0: [-2.847 -0.334 -0.376 -0.696  0.461  0.079 -0.515 -0.190]
1: [ 0.353  0.571  0.720  0.834 -1.894  0.089  0.586  1.038]
2: [ 0.411  0.182  0.410 -2.864 -0.894 -2.779 -0.019 -0.079]
3: [ 3.184  0.592  1.227  1.500 -1.454  0.103  2.478 -0.111]
4: [-0.790  0.494  1.421  0.609 -1.824  0.116 -0.452  1.227]
5: [ 0.680  0.259  0.968  0.301 -1.074  0.113  0.216  0.011]
6: [ 0.055  0.163 -0.398 -2.864 -0.557  0.141 -0.310 -2.709]
7: [-0.775  0.177 -0.663 -2.864  1.017  0.157 -0.513  1.084]
8: [-0.848 -0.375 -0.809 -1.030  2.836  0.229 -0.550 -0.279]
9: [-0.123  0.131  0.101 -0.155 -0.481  0.180 -0.549 -0.107]
10: [-0.791  0.106 -0.620 -0.056 -0.015  0.248 -0.458 -0.225]
11: [ 1.862  0.430  1.634  0.941 -1.465  0.231  1.159 -2.709]
12: [-0.860 -0.129  0.051 -0.599 -0.198  0.154 -0.506 -0.227]
13: [ 1.304 -2.777  1.174  0.483 -1.084 -2.779  0.647  0.128]
14: [-0.780 -0.376 -0.784 -0.772  4.023  0.136 -0.465 -0.290]
15: [-0.850 -0.058 -0.755 -0.389  1.224  0.137 -0.452 -0.279]
16: [-0.866 -0.307 -2.815 -0.940  1.662  0.077 -0.470 -0.291]
17: [-0.692  0.035 -0.602 -0.187 -0.208  0.265 -0.420 -0.283]
18: [ 3.323  0.544  1.289  1.373 -1.277  0.149  2.425 -0.129]
19: [ 3.708  0.620  1.519  1.375 -1.388  0.095  2.655 -0.205]
20: [-0.851 -2.777 -0.548 -0.476  2.376  0.157 -0.452  0.606]
21: [ 1.193  0.517  1.727  1.011 -1.778  0.122  0.831  0.819]
22: [-0.739  0.053 -0.688 -0.121  0.262  0.113 -0.503 -0.273]
23: [-0.821  0.237 -0.674 -0.069  0.465  0.108 -0.429  0.056]

[-0.859  0.459  0.749  0.506 -1.326 -2.779 -0.511  1.577] 4 1 9 5 12
[-2.847  0.405 -0.577  0.200  0.058  0.205 -0.488  0.759] 0 23 10 22 17
[-0.812 -0.505 -2.815 -1.418  2.961  0.150 -0.390 -0.188] 16 8 14 15 20
[ 0.695  0.160  0.837  0.188 -1.040  0.110  0.081  0.082] 5 9 1 21 12
[ 0.129  0.495  2.574  1.157 -2.200  0.096 -2.838  1.623] 4 1 21 5 9
[ 0.140  0.557 -0.170  0.849 -1.116  0.081  0.723  0.892] 1 5 9 21 4
[-0.808 -0.211 -0.800 -0.826  1.336  0.119 -0.511 -0.244] 15 23 22 8 10
[ 1.334  0.298  0.402  0.609 -0.993  0.039  0.955 -0.074] 5 1 21 9 3
[-0.762 -0.082 -0.775 -0.759  1.135  0.162 -0.563 -0.240] 15 23 22 10 17
[-0.812 -0.471 -0.943 -1.560  2.973  0.135 -0.488 -0.238] 8 14 15 16 20
[ 1.259  0.524  1.647  1.190 -1.863  0.144  1.157  0.879] 21 1 5 3 4
[-0.916 -2.777 -0.956 -0.973  3.467  0.176 -0.558 -0.195] 20 14 8 15 16
[-0.049  0.373  1.870  0.458 -1.661  0.121 -0.507  1.072] 4 1 5 21 9
[-0.735 -0.001 -2.815 -0.290  0.344 -2.779 -0.489 -2.709] 16 22 15 10 17
[-0.793 -0.312 -0.851 -1.060  1.445  0.198 -0.529 -0.241] 15 8 23 22 10
[-0.828  0.409 -0.456  0.118  0.370  0.279 -0.583  1.717] 23 10 22 17 9
[-0.804 -0.185 -0.707 -0.735  2.345  0.167 -0.484 -0.292] 8 15 14 23 22
[-0.870  0.578  0.531  0.680 -0.806  0.131 -0.396  2.273] 4 1 9 5 23
[-2.847 -0.119  0.399 -0.414 -0.374  0.124 -0.421 -0.212] 0 12 10 17 22
[ 0.546  0.541  0.020  0.877 -1.305  0.202  0.906  0.774] 1 5 21 9 4
[-0.775 -0.052 -2.815 -0.192  0.696  0.153 -0.477 -2.709] 16 15 22 10 17
[-0.845 -0.394 -0.891 -1.083  2.997  0.149 -0.481 -0.165] 8 14 15 16 20
[ 1.277  0.380  0.849  0.633 -1.104  0.185  0.789  0.144] 5 21 1 9 3
[-0.822 -0.756 -0.990 -1.543  4.470  0.099 -0.501 -0.152] 14 8 20 16 15
[ 1.362  0.231  0.350  0.535 -1.002  0.134  0.957 -0.101] 5 1 21 9 3
[ 0.959  0.277 -0.066  0.327 -0.888  0.158  0.534 -0.140] 5 9 1 17 10
[ 1.337  0.335  0.917  0.474 -1.093  0.079  0.770  0.089] 5 21 1 9 3
[-0.821  0.476  0.202  0.384 -1.055  0.175 -0.511  1.490] 4 9 1 10 12
[ 1.221  0.535  1.591  1.183 -1.956  0.159  1.116  0.851] 21 1 5 4 3
[-0.860  0.208 -0.565 -0.410  2.653  0.164 -0.526  1.196] 8 15 14 23 22
[-0.863 -0.004 -0.663 -0.421  1.360  0.134 -0.454  0.044] 15 23 22 10 17
[-0.781 -0.164 -0.795 -0.866  1.107  0.149 -0.522 -0.230] 15 23 22 10 17
[-2.847 -0.157  0.393 -0.194 -0.498  0.126 -0.583 -0.178] 0 12 10 17 22
[-0.824 -2.777 -0.780 -0.562  0.864  0.082 -0.477 -0.272] 20 15 22 12 17
[-0.908  0.057 -2.815 -0.154  0.827  0.111 -0.556  0.161] 16 15 23 22 10
[ 1.218  0.346  0.879  0.431 -1.111  0.168  0.728  0.117] 5 21 1 9 4
[-0.756 -0.365 -0.946 -1.024  2.964  0.172 -0.498 -0.259] 8 14 15 16 20
[ 1.176  0.452  1.277  0.987 -1.651  0.116  1.001  0.685] 21 1 5 4 3
[-0.785 -0.078 -0.689 -0.596  1.457  0.159 -0.506 -0.207] 15 23 22 8 10
[-0.103  0.181 -0.126  0.034 -0.643  0.124 -0.315 -0.209] 9 17 10 12 22
[ 1.742  0.402  1.966  0.874 -1.573  0.252  1.012  0.554] 21 5 1 3 18
[-0.854 -0.317 -0.833 -1.018  2.859  0.178 -0.453 -0.218] 8 14 15 16 23
[-0.851 -2.777 -0.550 -0.464  0.843  0.184 -0.472 -0.324] 20 15 12 22 17
[-0.844 -0.234 -0.819 -0.962  2.349  0.045 -0.491 -0.252] 8 15 14 16 23
[-0.810 -0.134 -0.656 -0.260  1.349  0.106 -0.512 -0.058] 15 23 22 10 17
[-0.853 -0.095 -0.615 -0.464  1.623  0.102 -0.553 -2.709] 15 8 22 10 23
[ 1.838  0.517  1.551  0.959 -1.475  0.208  1.396  0.368] 21 3 18 5 1
[ 1.668  0.573  2.186  1.361 -1.913  0.153  1.144  0.830] 21 1 5 3 18
[-0.776 -0.096 -0.638 -0.657  1.095  0.133 -0.480 -0.229] 15 23 22 10 17
[-0.832  0.151  1.204  0.109 -1.219  0.152 -0.475  0.477] 4 9 5 12 1
[-0.767 -0.233 -0.682 -0.672  3.967  0.120 -0.562  0.048] 14 8 15 20 16
[-0.854  0.059 -0.699 -0.456  4.260  0.129 -0.436  1.012] 14 8 15 20 16
